In the rows, 128 means zero.
One turn moves each row of this set onto another row. After a few examples, where does it send each row asked below?
K972: [166 144 110 129 156 124 145 136 130 146 146  92 120 157 107 147 132 110
 110 154 100 135 106]
K3: [167 133 114 127 109 145 152 115 115 136 140 117 115 134 118 143 108 135
 138 156 109 111 116]
K127: [155 144 122 125 140 150 148 113 111 131 143 109 135 158 103 160 105 137
 121 138  92 122 121]
K731: [161 148 120 128 115 154 158 128 120 151 141 109 126 138 121 136 130 104
 134 119 117 130 112]
K819: [169 134 112 121 175 148 154 116 112 131 138 100 132 152 110 135 124 111
 112 120 108 108 113]
K257: [189 155 110 124 148 122 143 122 116 151 141 105 118 155 117 132 130 109
 109 159  88 126 115]
K974: [168 126 115 119 153 140 157 136 134 147 146 110 128 135 113 161 129 102
  98 162 110 109 109]
K663: [157 129 114 130 111 147 154 119 120 134 141 111 114 136 116 149 107 133
 140 154 113 114 113]
K638: [167 148 116 122 131 113 151 109 122 134 135 107 116 119 105 146  96 116
 128 143 125 129 122]
K207: [166 140 121 121 132 154 147 119 106 159 146 102 146 133 108 154 105 108
 123 147 133 118 107]
K872: [168 149 118 124 117 151 157 129 117 152 142 113 129 133 120 134 135 111
 131 119 115 131 113]
K467: [165 148 121 123 137 149 146 108 106 133 141 114 135 157 107 153 104 137
 120 139  87 119 125]
K370: [159 124 116 118 116 118 153 116 112 134 142 110 126 150 112 144 106  73
 120 158 108 103 122]
K166: [162 133 123 125 116 133 157 120 125 131 146  98 136 134 102 149 127 107
 137 177 112 122 114]
K493: [168 144 123 123 126 155 147 112 102 160 142 104 141 138 114 149  99 100
 126 149 129 114 109]
K134: [167 127 120 127 160 112 150 110 118 122 135 108 115 140 113 117 120  97
 131 130 107 108 111]
K203: [163 125 119 127 161 112 150 114 120 121 136 106 116 139 111 120 121  99
 131 128 110 110 109]
K924: [181 126 111 106 125 110 150 121 106 139 148 122 139 133 109 137 122  97
 111 158 103 107 127]
K717: [161 130 118 132 140 129 157 105 118 127 135 100 129 162 111 121 114  82
 109 119  99 114 109]
K694: [165 148 117 123 130 114 151 108 123 133 134 106 114 121 106 146  94 113
 129 143 125 129 122]
K121: [164 135 114 126 168 151 155 110 112 129 134  97 124 161 115 133 115  97
 117 122 107 104 113]
K605: [166 132 114 127 131 135 149 111 120 138 139 107 125 157 116 145 134  99
  86 129  78 117 118]
K30: [160 124 114 126 152 124 157 119 123 127 143 100 141 150 100 128 128 102
 102 115 105 123 106]
K199: [167 151 114 135 142 129 146 120 124 146 137  93 107 170 118 140 117  89
 117 158  93 125 109]
K888: [182 134 114 122 145 122 154 105 111 131 138 111 139 148 109 113 125 100
 102 119  94 115 114]
K382: [168 149 117 122 130 113 151 106 121 134 133 108 114 120 107 144  94 114
 129 144 123 128 123]
K389: [177 144 121 118 130 153 146 114 100 161 144 108 147 131 112 147 106 110
 123 149 128 115 111]
K786: [164 129 112 126 114 144 153 121 118 135 144 115 119 130 114 147 113 142
 136 154 112 116 114]
K957: [178 139 113 120 168 148 153 107 105 133 134 105 128 155 117 127 119 105
 114 123 102 102 117]
K735: [164 131 119 127 140 146 158 122 130 146 137 108 115 149 124 155 113  80
 107 165 105 100 111]
K94: [153 114 111 112 131 114 153 135 121 133 153 106 138 137  99 154 122  94
 113 153 116 115 116]
K420: [164 130 114 127 134 134 150 114 122 137 140 106 127 155 114 147 136 102
  85 128  80 118 116]
K668: [168 126 119 125 162 111 150 113 118 122 136 109 118 137 111 118 123 102
 129 129 108 110 111]
K616: [169 151 120 126 113 153 157 123 115 152 139 114 125 137 124 131 129 104
 134 121 113 127 115]
K316: [169 138 125 126 111 134 156 112 120 132 142 102 132 136 108 143 122 101
 139 180 107 117 118]
K43: [175 137 122 121 116 130 156 117 119 133 145 105 139 129 105 143 130 112
 134 179 107 121 119]
K39: [157 147 123 127 135 152 147 107 108 131 139 110 130 163 107 156  99 129
 124 139  89 118 123]
K133: [161 130 114 129 132 136 150 113 123 137 139 104 124 158 115 147 133  97
  87 129  80 117 116]
K976: [189 136 116 116 143 139 154 120 120 151 139 122 124 136 125 145 123  97
 100 167  97  99 118]

K819 turns into K121
K717 turns into K888
K735 turns into K976
Where do these go?
K694 turns into K382
K127 turns into K39
K972 turns into K199
K420 turns into K133
K663 turns into K3
K316 turns into K43
K616 turns into K872
K207 turns into K493
K203 turns into K134
K94 turns into K370

One turn moves each row of this set onto another row. After a few examples, where does it send each row asked below?
K295: [123 128 114 109 133 113 132 140 109 116 130 123 127 130 124 125 113]
K683: [118 121 105 135 116 119 103 132 125 108 141 126 115 136 121 139 124]
K465: [127 139 133 128 149 111 153 125 138 129 114 126 138 133 131 137 129]
K52: [126 137 149 133 127 136 131 123 138 121 127 137 114 153 138 137 142]
K839: [131 133 117 119 107 125 127 115 127 121 129 115 142 149 134 115 120]
K63: [124 144 123 129 116 143 115 136 135 114 127 129 113 120 126 154 126]
K753: [132 130 146 122 146 127 116 134 128 124 143 143 118 118 133 143 126]
K994: [124 130 129 128 142 120 140 110 129 135 135 133 152 131 130 111 131]
K721: [123 121 129 142 135 112 126 126 115 132 144 137 130 102 127 127 128]
K147: [133 106 132 128 129 131 118 115 120 147 126 131 109 142 133 135 132]
K435: [120 124 128 134 153 126 121 129 110 133 124 132 130 127 128 107 128]
K863: [116 121 103 140 135 118 136 143 144 114 132 117 130 114 137 141 122]
K979: [115 131 125 133 122 121  94 145 140 129 127 141 120 130 116 138 129]
K832: [128 151 129 111 138 127 115 119 135 126 136 134 121 118 126 122 116]
K229: [129 134 138 137 116 140 125 142 151 115 128 122 124 134 112 140 146]
K628: [128 140 146 131 123 145 123 111 133 116 137 140 129 120 122 135 139]
K681: [123 123 120 142 147 121 131 109 122 122 120 135 134 142 152 122 126]
K725: [121 121  97 142 115 120 118 136 146 142 129 120 138 120 130 128 125]
K808: [142 116 123 132 127 127 130 110 141 120 107 125 151 119 117 122 132]
K141: [125 128 125 132 100 135 123 132 140 136 136 128 117 145 131 153 137]
K440: [132 113 126 147 131 119 122 132 150 115  99 126 129 135 129 112 135]
K86: [119 132 113 147 131 112 112 138 131 140 116 134 115 114 140 133 120]
K781: [121 128 119 119 120 141 118 128 130 131  97 111 122 126 130 123 115]
K899: [124 134 123 127 120 119 124 128 168 136 115 125 118 149 130 132 130]
K301: [137 123 135 137 138 122 129 113 140  98 133 125 134 149 121 127 141]
K829: [143 139 142 118 141 124 125 129 138 123 125 132 141 151 117 139 136]
K704: [119 127 127 136 108 125 119 130 149 112 136 118 134 121 128 103 127]
K74: [123 124 146 119 132 132 139 140 137 131 122 112 118 129 135 108 127]
K787: [130 114 116 147 123 113 139 118 137 138 112 123 143 138 127 149 137]
K705: [126 141 134 125 118 140 111 124 111 127 131 137 119 146 122 135 133]
K62: [126 130 112 113 131 121 141 116 134 112 115 125 140 112 127 139 113]
K915: [115 123 133 124 123 120 128 131 146 115 145 134 139 125 110 155 136]
K670: [144 121 131 138 124 125 100 115 129 132 132 145 131 143 135 141 134]
K825: [126 109 128 140 124 110 126 130 145 133 125 136 115 133 154 115 126]
K715: [133 129 115 152 129 109 111 124 120 134 110 133 135 147 131 122 131]
K561: [120 136 123 136 135 105 138 146 132 115 136 121 141 119 109 130 131]
K790: [123 117 106 138 134 125 134 149 142 132 109 107 135 133 119 135 131]
K826: [123 112 132 124 133 136 133 125 144 123 127 117 123 108 106 148 135]
K405: [118 107 118 124 115 108 127 140 122 141 142 129 122 131 131 119 123]
K868: [120 121 127 130 127 127 120 126 150 128 106 134 124 144 128 163 133]
K714: [114 104 125 127 115 127 147 126 130 113 131 110 123 138 141 138 126]
K108: [129 110 127 140 123 140 120 112 123 107 122 121 123 113 144 125 124]

K704 turns into K108
K63 turns into K705
Where do these go?
K301 turns into K826
K405 turns into K825
K715 turns into K787
K829 turns into K915
K863 turns into K435

One turn moves each row of this set onto another row. After a few examples, where does it send each row asked below?
K802: [125 117 129 142 136  96 135 122 125 124 118 114 147 127 142 134 139 126
 112 140]
K47: [119  98 118 138 134 117 140 114 127 136 105 123 132  93 132 152 134 160
 139 161]
K201: [127 124 135 136 133 102 137 117 120 124 124 112 153 121 135 131 141 123
 111 149]
K750: [129 144 122 136 117 131 129 117 117 133 139 114 133 121 126 108 128 139
 137 142]
K702: [134 126 109 117 118 123 144 118 142 134 110 139 135 122 141 130 156 142
 129 132]
K156: [128 140 119 143 121 130 121 120 123 133 128 112 129 127 130 102 124 138
 137 137]
K919: [130 113 119 125 135 142 113 113 123 127 105 121 141  87 133 135 128 150
 149 170]
K12: [104 109 117 142 144 118 119 112 107 126 113 109 135 102 141 135 126 166
 142 152]
K308: [128 121 117 127 136 140 105 119 123 123  96 120 123 103 129 144 134 156
 155 157]
K348: [138 134 116 110 112 124 136 118 134 136 121 131 142 124 136 139 159 147
 126 143]
K8: [120 118 125 140 139 101 142 116 125 120 116 120 145 121 144 122 140 122
 115 134]
K723: [132 143 116 134 118 125 111 124 125 134 126 120 135 124 125 107 125 132
 134 132]
K457: [124 138 115 139 123 132 132 115 126 130 124 121 129 121 133  97 130 135
 138 131]
K987: [116 113 118 128 145 125 110 115 104 117 119 114 140  95 146 142 127 157
 147 155]
K191: [119 114 114 131 131 140 116 109 126 137  95 118 136  98 132 127 133 166
 146 164]
K4: [143 130 112 117 112 116 129 127 142 140 115 138 138 122 129 139 147 136
 125 134]
K469: [117 115 124 143 147 121 112 121 108 115 112 110 121 102 132 147 123 150
 152 151]
K223: [127 124 125 137 132  93 125 127 123 125 124 120 147 123 134 133 133 122
 114 132]
K193: [129 105 125 135 141 120 125 122 126 122  98 121 126  97 128 163 135 145
 144 161]
K643: [141 128 112 117 112 124 136 123 143 140 111 134 134 128 137 138 153 148
 129 139]
K500: [128 103 119 131 136 123 134 118 120 127 120 125 133  85 134 158 128 152
 147 162]

K723 turns into K4
K191 turns into K47
K643 turns into K802
Where do these go?
K348 turns into K201
K702 turns into K8
K308 turns into K193
K919 turns into K500

One turn moves each row of this set onto another row. After a few examples, where does it send each row asked below?
K323: [148 104 164 120 161 127 105 122 120 131 126 152 127 116 122 106 138 110
 120]
K669: [134 116 121 122 162 117 110 138 107  94 120 135 109 107 130 128 133 144
 135]
K326: [136 102 141 133 145 123 117 122 105 155 115 129 126 112 117 107 146 126
 120]
K177: [122 107 125 146 147 124 110 122  96 139 111 126 118 132 121 132 153 129
 129]
K60: [141 108 136 128 145 131 110 109 109 157 118 141 133 125 114 118 140 123
 114]
K541: [127 110 148 134 169 126 103 101 102 131 118 151 127 128 124 120 137 103
 127]
K458: [125 121 120 123 152 118 112 148 107 109 123 127 107 115 140 139 144 136
 134]
K674: [130 109 136 145 176 125 129 111  99 141 110 154 115 127 126 131 140 120
 123]
K353: [143 132 146 131 165 135 117 115 130 144 138 153 116 122 117 109 150 121
 132]
K898: [134 114 132 143 171 120 124 115  94 143 112 163 109 134 133 128 133 118
 127]
K165: [155 122 128 129 167 112 123 135 109 108 136 133 111 129 147 140 143 125
 140]
K317: [144 118 158 119 176 125  97 121 104 102 122 154 117 116 130 121 126 124
 135]
K894: [123 122 120 140 157 113 102 130  91 137 122 121 123 121 124 128 150 125
 131]
K200: [145 124 152 122 181 124 110 113  95 126 134 145 101 117 139 129 125 114
 131]
K59: [137 102 137 117 138 136 123 106 100 149 124 139 125 109 120 118 143 126
 115]
K546: [130 129 145 113 173 122 104 129 107 101 133 149 115 114 140 123 128 111
 135]
K429: [145 117 153 115 165 140 109 118 122 127 138 162 135 114 126 115 129 114
 127]
K381: [135 115 115 135 160 125 131 131 101 126 111 126 115 140 124 130 139 138
 143]
K952: [142 122 140 122 181 114 113 112 100 133 138 144 108 119 147 128 121 116
 137]
K365: [138 103 151 131 174 124 105 107  94 136 105 143 127 120 117 125 146 120
 125]
K933: [136 108 118 128 162 119 133 132 100 129 114 135 106 143 121 135 143 129
 147]
K512: [133 113 122 143 156 121 117 129  88 128 107 125 119 115 116 126 152 141
 127]
K817: [150 114 143 108 154 134 110 127 131 123 138 152 101 104 133 121 144 118
 150]
K305: [142 111 142 108 154 130 107 146 123 106 133 148 109 108 128 105 127 126
 135]
K887: [135 122 129 126 144 114 125 112 136 151 115 139 120 125 127 116 144 139
 123]
K973: [137 113 119 126 124 126 124 136 105 134 120 132 110 112 123 129 145 143
 119]
K860: [156 119 124 120 165 118 114 132 112 102 126 134 106 125 151 138 138 129
 135]
K984: [118 121 117 128 153 105 103 138 105 104 123 142 107 113 138 132 133 127
 127]
K310: [134 108 118 130 136 124 121 148 112 124 119 135 111 103 130 109 143 141
 125]
K395: [145 125 124 123 123 124 125 135 118 121 115 144 104 117 137 112 141 133
 141]
K833: [145 130 154 134 165 129 113 122 128 151 134 154 121 115 122 113 146 117
 126]
K448: [147 120 136 107 154 137 120 123 127 125 132 160 100 103 138 119 153 118
 144]
K941: [139 114 133 101 154 140 114 138 128 114 139 146 120 115 124 122 129 141
 126]
K758: [142 133 132 114 127 126 126 129 116 132 117 142 103 118 144 114 142 138
 142]
K296: [135 111 120 131 134 146 126 137 108 126 133 144 115 109 122 120 146 147
 121]
K893: [131 120 124 126 144 115 127 117 126 156 109 137 121 118 120 113 139 130
 126]
K88: [129 103 146 135 168 121 101 117 101 130 117 145 135 127 126 134 155 104
 136]
K523: [122 119 152 119 161 120 100 127 100 104 126 154 114 126 128 125 128 111
 146]
K713: [138 119 135 107 146 134 121 143 118 107 141 149 111 100 132 126 131 133
 136]
K291: [152 121 158 108 151 134 112 117 114 130 130 151 134 122 129 115 133 122
 110]

K546 turns into K713
K381 turns into K893
K933 turns into K887
Where do these go?
K941 turns into K984
K365 turns into K323

One turn moves each row of this set onto another row. After a few examples, where does it send each row asked below?
K186: [115 132 134 138 131 145 127 127 118 116 130 125]
K519: [126 130 133 127 139 128 141 161 134 127 134 142]
K271: [121 121 112 134 120 111 136 122 129  96 131 120]
K742: [123 143 125 115 114 120 121 140 140 127 133 119]
K482: [111 103 109 130 130 107 130 118 127 104 117 131]
K244: [113 115 109 134 128  98 122 131 140 141 138 127]
K531: [115 102 109 125 125 104 118 131 134 102 115 123]
K594: [120 127 136 137 142 142 138 145 121 120 131 139]
K327: [108 119 111 141 136  96 131 147 137 135 122 132]
K690: [116 122 120 124 151 130 132 119 142 121 123 156]
K524: [117 140 129 126 117 135 118 125 127 119 131 116]
K254: [126 135 129 129 117 141 118 126 129 114 132 118]
K392: [118 114 121 121 140 117 109 157 155 110 125 125]
K621: [127 138 127 115 125 118 133 157 143 131 135 131]
K412: [115 117 123 119 154 128 116 144 155 123 121 147]
K890: [130 114 121 146 142 118 112 134 122 120 107 142]
K993: [126 111 113 134 127 110 109 117 134 135 139 128]
K98: [119 132 132 139 140 140 144 148 129 119 125 140]
K672: [119  99 114 116 144 111 114 139 147 120 118 143]
K771: [117 119 117 147 143 106 126 149 127 126 106 140]
K693: [120 116 115 129 122 108 120 146 142  98 130 112]
K641: [119 135 129 128 137 129 144 158 143 129 133 139]
K232: [118 124 114 131 134 122 143 108 129 107 128 143]
K85: [110 101 111 127 141 113 135 117 130 115 120 145]
K49: [125 137 124 119 114 129 119 136 144 124 139 117]
K927: [135 111 118 140 134 120 104 118 124 126 123 136]
K337: [124 133 133 140 130 147 131 131 122 112 125 129]
K18: [122 138 125 118 124 123 132 153 150 132 140 127]
K963: [119 100 112 117 132 105 110 141 143 110 114 129]
K664: [114  99 113 120 148 115 127 127 141 122 120 151]

K963 turns into K672
K621 turns into K519
K771 turns into K890
Where do these go?
K693 turns into K392
K254 turns into K49

